0: [ 78  96 101  83 122 119 123 145 140  99  98  90 101 147 149 150 187 175 128 108 120 111 131  96 100  80 101 149 169 179 161 159 162 152 158 158 149 160 167 140 165 174 158 160 164 134 126 124 152 139 135 155 161 137 162 123 169 166 132 104  97  90  78  87]
1: [ 93  97  82 102 114 122 118 138 153 128 131 107 136 149 161 139 181 140 124 108 100  95 135  94  89  73 104 134 164 163 158 149 148 154 156 136 155 154 164 144 148 166 160 162 159 153 145 136 146 148 138 146 160 143 155 118 142 164 154 128 108  95  65  84]
2: [ 81  84  78  64  82  69  67  62  77  89  85  85  88  83  99 100 133 127 158 179 194 175 193 189 189 168 166 163 152 149 128 113 123 131 160 139 135 156 160 146 159 164 153 150 156 136 138 141 145 119  59  99 140 118  73  67  84  82  94  84  86  81  87  79]
3: [141 146 144 119 157 170 152 116  96 118 172 185 157 108  88  86  89  98  97 110 167 191 189 185 172 157 117  81  56  91 108 139 146 152 105  91  64  65  58  69  61  83 125 141 155 159 162 151 150 164 152 164 157 155 157 169 173 168 160 177 174 167 162 171]
4: [180 171 191 193 152 172 170 175 189 193 189 186 175 143 111 129 122 143 115 167 153 174  91  94  75  92  85  66  56  56  57  56  56  56  56  56  57  67  57  68  61  56  59  58  57  62  85 103  86  90  95  65  64  99  65  78  76  71  69  88  87  78  99  72]
5: [ 83  92  79  90 166 177 162 173 177 160 160 135 156 167 185 165 189 167 152 100 107  81 101  91  95  70  77  57  59  67  57  64  63  56  62  62  62  60  71  66  73  85  66  76  62  56  56  56  65  89 106  96  97  81 117 139 162 153 151 173 172 172 159 176]
6: [163 169 168 166 182 162 135 172 180 182 193 175 143 193 169 181 166 194 194 194 194 141  93  97  98  98 164 122 138 121  96  69  67  56  56  58  65  69  57  68  88  68  68  56  74  63  79  56  89  70  78  61  60  69  57  70  76  71  93  95  84 110 156 124]
7: [111  85  82  93  57  67 102  82 104 107  84  89 108  72  95  85  87  90  92  89  91 151 113 113  91  97  66  84 117 135 144 137 146 156 136  88  57  57  60  76  57  56  68  82  57  56  78  76  56  61  81  60  57  80  57  70  81  87  68  67  87  71  87  76]
8: [ 99 101  68  85  60  70  98  57  78  90  81  85 103  72  91  78 103  77  90 101  98 145 189 176 173 179 150 176 153 157 147 132 132 145 145 139 143 124 154 147 130 106  87 108  81 122 134  93  70  76  77  90 113 134 122  84  81  93  73  74  76  93  75  84]
9: [ 93  78  76  91  58  73 119  90  95 102  93 111 139 136 142  95  96 143 175 180 175 194 193 185 171 179 149 172 150 148 152 143 150 155 143 134 143 139 159 164 142 151 155 171 148 155 165 158 135 163 166 160 149 164 135 136 145 159 132 129 115 140 151 160]
10: [ 71  81  74  76  89  63  65  68  80  77  92  75  95 127 170 178 181 176 192 194 194 170 193 186 187 164 165 161 159 164 153 155 148 150 161 156 142 139 158 152 163 162 151 157 156 156 136 132 151 140 126 136 151 120 153 142 149 109  95  93  78  91  80  85]
11: [169 180 171 166 172 168 157 173 155  92 100  90  86  93  83  80 108  93 104  91  92  89 103 167 178 160 167 168 170 160 157 158 167 155 159 169 157 165 159 157 167 158 154 155 160 147 137 140 156 144 124 124 135 120 143 151 164 166 181 178 171 164 153 168]
12: [177 175 173 156 124 112 104 103 114 118 138 150 186 170 184 183 146 112 106  88  95  99 126  95 107 139 158 166 157 163 152 160 152 160 158 157 154 157 154 158 150 165 161 159 158 140 144 143 154 145 150 153 150 146 150 153 170 177 179 165 176 176 155 166]
13: [ 88  83  81  66  89  94  82  91 105  89 102 112 146 144 120 123 110  91  93  96 107  99 107 138 130 126 117  92  67  77  63  70  78  71  86 118  99  80  73  57  79  79  70  61  59  56  56  56  59  56  57  57  57  57  63  68  75  85  95  82  79  87  78  81]
14: [ 96  86  79  95 144 172 168 171 175 174 148 162 136 150 167 159 163 177 124 102  99 107  94  87  87  87  65  64  61  56  59  56  56  57  61  56  59  57  69  66  68  70  75  85  66  79  56  64  70 109 136 127  90  77  96 114 127 126 103 117 156 173 162 169]
15: [157 168 193 175 192 156 140 173 175 187 189 172 150 181 159 193 180 194 194 194 194 194 166 184 179 166 179 155 162 143 163 167 164 149 150 161 157 168 142 155 165 136 157 120 156 153 139 158 173 169 175 155 163 157 131 158 158 151 175 185 177 164 180 153]
16: [125 139 125 125  83  83 103  81  85  99  92  95 102  60  91  89 108  88  87  76  94 104 128 102  84 102 109 149 148 155 148 144 142 159 152 144 151 144 162 155 134 161 151 172 150 148 154 151 139 146 153 165 145 147 152 159 172 181 157 159 166 172 161 165]
17: [ 99  79  96 103  59  72  99  80  86 114  98 105 115  99  91  98  86 138 185 194 177 194 177 184 161 193 161 172 141 132 147 143 147 155 133 138 145 131 147 164 134 136 157 162 144 161 171 177 149 176 183 173 163 179 140 126 111 125 121 112 109 133 163 148]
18: [103 112 107  87 107  82  82 105 153 154 169 174 177 188 185 156 115 107  99  97 114  78 108  88 106 102  97  88 144 160 164 156 153 144 158 158 158 158 161 150 162 165 157 155 159 141 137 132 143 144 137 160 161 150 150 117  75  78  86  85  84  82  66  90]
19: [162 146 193 193 176 163 128 111  91 115 100  93  98 192  97 116  58 112 119 133 107 165  58 113 114 170 193 130 116  76  84 120 178 158 115 149 146 150 123 167 154  97 150  96 167 174 166 186 192 177 193 177 182 193 170 193 163 141 167 182 174 158 193 130]
20: [ 87  88  77  76  92  71  64  68  75  79  96  79  79  88  72  81 111 104 125 122 147 113 154 171 189 164 170 171 168 166 131 114 106 116 147 163 155 143 151 145 164 146 156 111 145 136 125 125 139 122 106  67  63  65  65  57  80  84  92  88  82  76  73  85]
21: [ 97  89  96 154 148 169 184 171 173 168 172 193 194 166 185 193 186 194 172 162 123 111 100  94  81  77  59  64  56  57  57  56  56  56  56  56  57  57  69  72  59  73  68  80  57  56  56  56  56  84  84  91  71  86 132 161 166 167 161 159 164 164 160 156]
22: [105 120 160 149 189 154 123 150  85  83  96  90  58 104  69  95  82 115 127 125 125 133 145 178 186 166 193 148 156 146 163 186 172 160 142 170 159 168 140 148 168 137 162 113 163 155 138 129 137  77 101 133 148 148 164 177 167 142 183 193 162 163 193 153]
23: [180 156 158 149 137 145 127 126 154 160 146 154 153 180 179 189 118 134 144 140  95 135  79  84  88 157 171 161 144 134 156 162 160 156 128 141 145 149 145 151 137 126 153 135 128 135 154 162 164 166 186 171 152 185 163 179 165 163 158 163 178 163 179 154]
24: [142 106 115 149  71 124 178  84  87 116  72 109 147  57 105  96  92  89  63  81  64 128 116 152 122 186 123 183 121 128 147 112 129 168 125 104 124 108 149 191  98 135 146 192 136 169 192 186 113 169 184 165 147 185 148 167 172 193 128 133 166 169 155 166]
25: [109 101  92 126 150 171 188 186 179 189 164 112 144 153 167 172 173 156 171 142 109 119 105 103  82 115 121 101  82  56  59  56  56  63  56  56  57  57  74  63  58  67  63  77  88 133 143 123  87  85 126  93  68  74  67  81  78  94  80  76  82 102 160 170]
26: [167 180 170 159 184 173 150 177 179 177 182 174 158 169 163 161 186 173 191 187 194 120 123  93  97  78 115  98 110 103  75  67  62  56  65  71  63  74  71  60  86  82  62  64  65  56  59  68  70  85  64  57  63  57  65  57  78  76  91  96  93  91 112 136]
27: [155 152 164 166 161 149 137 149 106  88  97  88  77  91  78  93  94 121 127 110 119 147 175 187 172 171 180 160 151 144 149 164 161 151 156 159 161 163 153 150 156 141 158 131 157 159 143 137 140  95  98 112 139 138 156 163 169 165 169 170 172 167 172 160]
28: [168 177 148 142 158 135 107 117 130 113  95  97  90  75  87  77 105  90  92 103 107  65 103  89  90  66  70  68  88 131 120 108  92  94 162 166 165 157 164 150 161 166 156 150 156 150 127 129 149 150 140 147 153 140 158 149 170 172 175 172 167 171 157 168]

[146 173 163 143 172 159 152 173 168 170 180 150 111 129 152 123 113  96 103 104 108  78 102  90  99  80  76  60  62  70  62  56  57  56  65  99 131 148 152 142 160 155 161 142 160 146 128 137 149 144 136 147 158 141 166 161 174 168 179 174 168 181 154 178] 28
[162 182 170 155 174 172 158 181 179 160 188 181 179 177 186 178 194 194 194 189 194 161 193 188 188 160 175 159 168 168 155 163 158 155 163 165 171 167 158 157 164 173 169 159 156 137 126 124 141 138 130 147 151 122  99  86 100 128 162 156 152 169 153 168] 15
[ 90  76  96  79  80  78  60  69  79  90  83  91  78 117 150 182 159 194 194 194 194 194 176 177 178 164 168 156 148 147 154 159 164 157 137 142 146 155 142 158 155 139 157 135 157 152 154 165 172 159 163 157 167 157 166 172 155 156 118 103  89  82  92  71] 10
[ 98  88  75  86  59  73  86  73  85  92  88  81 103  68  87  84 104  91  87  95  89  94 101  98  81  77  60  77  94 131 154 137 134  90  86  91  80  68  78  64  59  74  71  83  60  56  56  56  56  56  57  61  57  57  57  65  72  88  76  79  78  78  70  86] 7
[142 111 111  94  99  88 124 154 173 172 187 193 163 193 175 193 194 194 194 188 152 118  77  99 103 130 169 153 162 159 161 164 171 156 151 166 159 161 150 156 173 141 152 126 154 143 132 143 170 154 149 130 126 141 158 176 170 152 172 193 178 165 168 160] 23
[174 171 176 172 175 167 162 170 179 136 120 105  85  92  77  82  93 100  99 105  99 102  84 131 188 176 178 152 158 156 150 154 162 157 148 150 156 167 149 151 159 151 150 145 158 146 150 155 171 150 151 146 154 157 161 138 136 147 169 181 166 152 130 143] 11
[166 180 153 131 161 147 137 161 168 157 118  94  85  84  74  82 107  96 102 104 107  88  97  92  91  75  73  57  62  85  57  60  57  56 116 159 163 151 161 155 165 167 160 150 157 152 139 134 158 136 141 152 167 147 165 158 163 164 172 182 167 168 156 168] 28
[122  85  86 107  57  78 134  83  87 130  74 114 138  69 100  98  84 123 163 179 158 194 183 185 156 193 134 167 118 118 152 129 136 167 116 114 130 130 134 172 104 129 145 181 146 174 192 192 142 191 193 164 142 193 136 121 100 114  69  94 116 122 171 162] 17
[178 175 169 173 165 166 181 177 182 184 193 191 172 161 183 193 194 194 191 187 192 191 189 183 174 167 160 157 157 153 160 153 155 155 154 148 154 149 159 154 141 155 158 155 161 151 159 157 148 157 156 153 158 157 125 156 171 172 165 165 169 165 166 161] 15
[193 182 171 193 137 173 194 109  86 115  83 104 162 105  98  84  84  87  75  83  70 127 149 180 152 190 140 165  84  56  59 102 111 136 124 113 134 124 114 126 106 127 131 184 145 158 185 188 130 171 178 172 144 184 163 173 184 187 141 146 165 169 162 171] 24
[104  76 101  91  70  68  84 104 112 110  88  94  90  88  81  94  79 107 122 114  99 144 106 125  91  92  75  60 112 131 148 156 157 157 137  78  68  64  57  58  65  56  57  63  67  61  76  70  69  56  85  65  60  87  61  78  78  76  72  83  83  78  95  65] 7
[ 86  82  77  69  79  70  82  75  82  86  97  90 117 142 128 117 127 144 180 183 194 174 193 191 190 171 172 162 171 171 157 156 156 160 153 147 165 162 152 154 161 164 156 160 152 150 129 137 146 152 136 158 161 137 134 139 158 157 166 127 129 124 107 149] 9
[178 189 161 159 147 143 117 127 130 128 151 140 158 179 193 181 142 137 114 107 110  88 116  95 106 161 155 161 167 169 159 152 148 155 171 152 160 157 163 155 158 164 155 163 129 113 134 137 139 149 133 157 146 152 157 159 161 177 182 163 170 178 151 163] 12
[193 176 167 193 104 177 194 155 122 123  87 182 194 125 112  85  89  76  62  78  58 167 182 192 155 185 130 120  56  56  82  99 130 156 122  57  57  57  72  88  57  70  85 160 125 158 192 187 133 173 176 169 143 185 150 171 173 188 137 142 161 169 162 166] 3
[189 179 174 184 146 172 194 171 179 178 127 102 108  84  86  88  82  85  85  86  81 119  88 102 145 182 154 168 144 133 159 138 143 160 146 143 142 139 144 165 140 138 150 166 151 162 166 172 151 165 173 160 151 175 151 138 114 135 140 158 157 125 116 120] 11
[178 177 169 185 133 174 194 173 174 193 180 193 194 168 193 186 190 194 171 172 168 194 193 180 157 169 140 176 143 139 154 135 141 154 139 121 139 142 149 175 121 140 158 175 146 156 182 171 139 167 173 149 144 169 148 137 131 163 146 142 164 167 159 164] 15
[162 123 119 143 137 156 167 155 181 192 176 193 194 172 186 185 187 194 177 194 176 156 131 134 136 153 146 158 153 143 154 140 152 152 155 153 153 149 157 156 139 153 158 169 151 163 166 159 143 149 137 151 144 140 133 152 168 173 167 171 174 163 163 161] 15
[103  91  78  83  78  68  82  70  79  87  80  87 101  78  82  77 110  95  90  81  99  93 128 103  92  78  66  65 106 152 154 154 157 149 139 107  77  66  76  70  70  86  59  84  57  56  56  56  56  56  57  57  57  57  64  67  78  94  83  69  89  90  72  83] 7
[165 172 162 163 187 171 156 177 178 171 190 181 168 177 177 185 194 194 193 191 194 175 193 185 181 163 172 157 159 166 163 156 154 158 163 166 163 168 161 151 171 159 151 149 151 145 125 139 148 142 134 149 152 133 120 113 137 154 175 168 169 170 158 164] 15
[165 167 171 145 173 171 148 170 183 177 168 137  89 119 101  89 102 103 104  99  98  94  90  90  87  70  79  59  64  56  59  61  68  56  66 137 144 149 160 158 157 154 152 140 155 160 136 147 167 159 155 160 165 156 152 172 171 160 181 179 171 163 175 158] 28
[ 90  98 109  95  88  95 102 139 140 155 173 156 121 135 166 157 110 102  95  92 103  89  97  90  94  72 109 152 152 147 153 161 154 159 159 151 154 160 151 157 152 147 154 147 161 153 148 144 160 162 153 159 155 152 163 142  81  84  85  82  81  81  65  80] 18
[ 90  89  77  72  90  67  61  61  81  73  96  83  81  77  83  82 114  99 122 143 187 169 193 176 193 162 178 165 170 168 159 155 134 125 141 166 156 158 162 150 154 118  90  80  77  94  92  60  56  56  57  88 140 119 135  96  95 100 103  85  97 132 100  92] 8
[154 166 151 158 166 169 150 164 163 171 186 185 180 171 187 183 194 194 190 182 194 159 174 167 175 156 167 166 165 163 164 155 147 152 166 160 165 156 162 150 159 166 161 165 163 150 135 140 134 140 131 139 150 128 146 151 151 167 168 175 174 178 155 173] 15
[167 179 164 160 178 167 151 167 174 167 179 178 184 176 187 174 194 194 189 189 194 163 193 181 178 149 160 165 176 172 160 158 154 144 166 162 161 162 158 154 158 172 157 159 154 148 124 120 149 130 123 147 149 117 112  80  91 117 168 154 158 165 150 169] 15
